R: 3 groups of rows, each row roughly a mix of its group's hidden directions:
R (94 x 12):
[[  1 -52   4  17  -7  18  -6   5  -8 -15  28 -19]
 [ 20  -1  27  10 -46 -12  -6 -12  -7  25 -16 -18]
 [  7  19   9   0  -4   0  39  30  23  -6 -17  33]
 [-29  13 -40  31 -13  -5  17  -4  21 -15   9  10]
 [-11   2 -41 -13 -22 -34  28  20   0   7   2   1]
 [ 33 -24   0  21   6   5   0   9 -50 -10  -1   9]
 [-14  11 -26 -26  -2 -16  45 -10   5   9 -26  -7]
 [ 10 -16 -18 -10  11  55 -19   4  21  -5  10   0]
 [ -2   3  -5 -22  15  12  32 -36  -4  12 -29 -26]
 [ -6  30   1 -15  16  -4  11 -34  22 -28 -28  12]
 [ -5  51 -20  17  -3 -10  -9 -13  -3 -32  13  10]
 [ 13 -44   2 -21  -7  -9  33  10 -17 -27  -4   1]
 [-13   1  -9  41  21  -1  23 -43  -5  -3  -1   8]
 [-41  -6  24 -12  15 -38  -3  -4  24  -8   5 -10]
 [  8 -25  -6 -27 -22   0 -19  18  18 -18 -19 -36]
 [  9   3   1  27  -8   8 -15 -34 -40  29  12   4]
 [ -2  17 -21  12   3 -46  -3 -15  -6 -27  26 -14]
 [ 22  22  31  15  17   6 -34  -1 -12 -17   0  28]
 [ -9 -33  40  -9   3   5   9  22   0 -19  34  -1]
 [ 13  12 -34 -20   2 -24  38 -13 -10  15 -21 -10]
 [ 15  -2 -23 -22 -12 -18   5  31  16 -36 -13 -23]
 [ -9  -1 -37   9  12  20   8  28  33 -17  24  -4]
 [ 42  30  -3   4 -18 -14 -22  -8  -4   7 -27  18]
 [ -5   9 -33  38  10  17   0 -21 -20  25  -2 -20]
 [-13 -25 -19  -9  20   9 -33 -16 -33   2   7 -26]
 [ 21  25  18  29  21   7 -25   5 -33   7   3  21]
 [ 23 -17 -36  24 -22   9 -37  -8  -3   6 -10  -9]
 [-13  -3  18   7  25  19   4 -34  14 -44   2  -1]
 [-30 -16  -7  21   4   9  35 -39   7  10 -17  -7]
 [-23   2  12  48   4  19  -8 -33   9 -12   0  13]
 [ 25   4 -30 -10  -2 -14 -11   1  -2 -27  10 -46]
 [ -4 -18  16   1 -11  46  -4   7  16  19 -14  36]
 [ 10 -19 -11 -24 -22  -8 -12 -14  34 -35 -22   4]
 [  2  24 -21  19  16 -34   3 -21 -23 -13  29  -8]
 [ 42  24  17 -26   0  -8 -32  15 -17  -3  -2   3]
 [ 21 -39  11  21  -8  12 -22  21 -25  -4  25  -2]
 [-15  12  46 -24  21  -6  24   7   6 -20  11  16]
 [-20  -8   0 -28  33  -1  22  33 -13  -5 -28   5]
 [-28  36   0  11  28  14  11 -36  15  -2  -5  -7]
 [ 29 -16 -15   1 -23  31 -31 -13 -13   9   1 -26]
 [-22  26  23  14 -29 -18 -28 -11 -18 -18   8  17]
 [  4   0 -14 -33 -21 -42  12  29 -19  11   4   0]
 [ -4 -31   5 -20   6  48 -25   2  14  11  -5 -13]
 [ 18  43 -25  -7 -15 -23   8 -23 -10  -1 -25   4]
 [-12  37  30   8  11   7 -35   0  23   7  16  11]
 [ 37  34  12 -27   6 -13 -12 -15 -26   0 -16  -4]
 [-16  14   8  21  21   9  20  12 -30  36  24 -10]
 [ -1 -20  -7 -18   1  45  -3  26  28  -9 -12  19]
 [ 43  16   3  -8  18  16 -33  26   7 -12  13   4]
 [-40 -14  -5   0 -49  -9   2  17  15   6  -5   4]
 [ -6  14  -6  38  13  15 -10   5 -26  38  20 -12]
 [-20   8 -24  14  -6   3  33 -40   9   6 -27  -6]
 [ 21   3 -37   2  -8 -11 -21 -10   0 -29  24 -32]
 [-25   7   6  36 -15 -32   1 -23 -21  -6   9  24]
 [ 31   7  25  19  17   7 -25   1 -30 -20  -2  26]
 [ 16   3  27  15 -52 -19  -4 -10  16  13  -9  -4]
 [-18 -27   7 -16   3 -35  18  19 -29   9  26  -2]
 [ 23  25   4   7 -18   1  28  18  41 -13   0  20]
 [ -5  53   3 -14   0 -15 -14   1  21  21 -16  17]
 [ -8  44  26   4   7  -1 -33  10  16  20  12  14]
 [-30 -17  -5  -3  30   1 -31 -28  -9   1  26 -16]
 [ 34  -9  -8 -20 -27 -19 -26  11   7 -16 -24  20]
 [ 28  25   6 -21   2  22  -6 -26   5   7 -39 -15]
 [-15 -32 -14 -17  -8  19  10  38  30   9   6 -14]
 [ -3  13  19  -4  37  39  20   1  18  22   9  14]
 [ -4   1  -3  21 -13 -23 -29 -40  -4  -1  32 -16]
 [ 15 -15  20 -30 -13 -12 -11   4  23 -41 -11  20]
 [-20 -25 -12  36 -20   1  -8  25  27   0  14  21]
 [-10 -42   0  -8 -23  -4  20   7  11  34 -26  -4]
 [ 48  22  -2 -32  -8  -5 -19  15  -3   8 -20  -2]
 [-42  -2  -1  -8  -5   8   9  -6  40  12  21 -26]
 [-27 -12 -30  -1   0   3  42 -13   1  16   0 -30]
 [-45   6   6 -26 -28  -4  18 -17  -6   2 -15 -21]
 [-25  20  -5  41 -23 -18  -8 -20  -2 -15   5  24]
 [-22 -26  24 -24  -2   3   4  24  -7  15 -41   5]
 [ 18  -8   6  -7 -41 -30  -5   9  -9  -3 -26 -31]
 [ 39 -22   8  17   3   3 -15   9 -40 -19  -3  17]
 [ 32  31 -11   8  20  -2  14 -14 -28  10  16 -30]
 [ -6 -14  29 -16  19  -6 -16  28 -22 -11  40  -3]
 [-16  16  23  10  29  17  25  -4   8  22   8  37]
 [ 17  12   8  -3 -25   2  26  29  38 -12 -17  20]
 [ 25  -3  14  13 -45  -7 -12 -14 -21  24 -15 -17]
 [ -6   8  -4   6  11 -40  -6 -23 -37   3  11 -30]
 [-40   5  29 -25 -37  -7 -12   1 -12  -4  -2 -10]
 [  2   3 -34  31  -1   8  -1   1 -28  40   2 -18]
 [ 19  35  -4  12  31  19  20 -13  15   4  33   1]
 [  1 -26 -19  -9  -2  32  14  16  39  15 -18 -15]
 [  3 -29  -8 -32 -13   8 -13  28   8 -14 -29 -26]
 [ 10 -19   3 -30 -16   2   3  34   1  -5 -40 -22]
 [-27  -3   7  29 -12 -14 -19  19  -3 -19  37  21]
 [ 39  17  -7  -4 -25   7  24  28  24 -13 -15   1]
 [-13  24 -50  -7 -20  -4  25   2  22  -6 -10  -7]
 [ -1 -24   3 -21   7  -2  33 -19   6 -46 -14   1]
 [ 28 -19 -14 -33  14 -12  28  11  -8  27 -14 -14]]
one row of each group, then the others: which group is each in?
[-27   0 -25  -1  33 -20 -13 -12   3 -29  31  -2]	K
[ 39 -14  15   0 -10 -10 -23  28 -29  -7  -2  24]	E
[ 28 -11  24  22  25  35 -19 -19  10   5 -14   4]	V

[ -5  11  27  11   9   0  -3  34 -23  34  31   4]	E
[-40  16 -31  -3   0  10  20   5  17 -24  21 -15]	V
[-31 -41  -8 -13   3   6  25  26  11   9  17 -15]	V
[ -8 -22 -20 -17  -4 -11  53   7 -18  10  -6 -15]	E
[ 22  17   2  -5 -21  -7  30  33  30 -17 -17  11]	K
[ 17  -6  32 -10  20 -18 -20  15 -34  -5  29   7]	V
[  4   6  16 -48 -18  19  -8   4   6   9 -28 -26]	V
[  3  44  -8 -15  14 -18  23  -9  -9   9 -32  18]	E
[ 25  21 -24  -8 -23 -17 -32   1  10  10 -31  15]	E
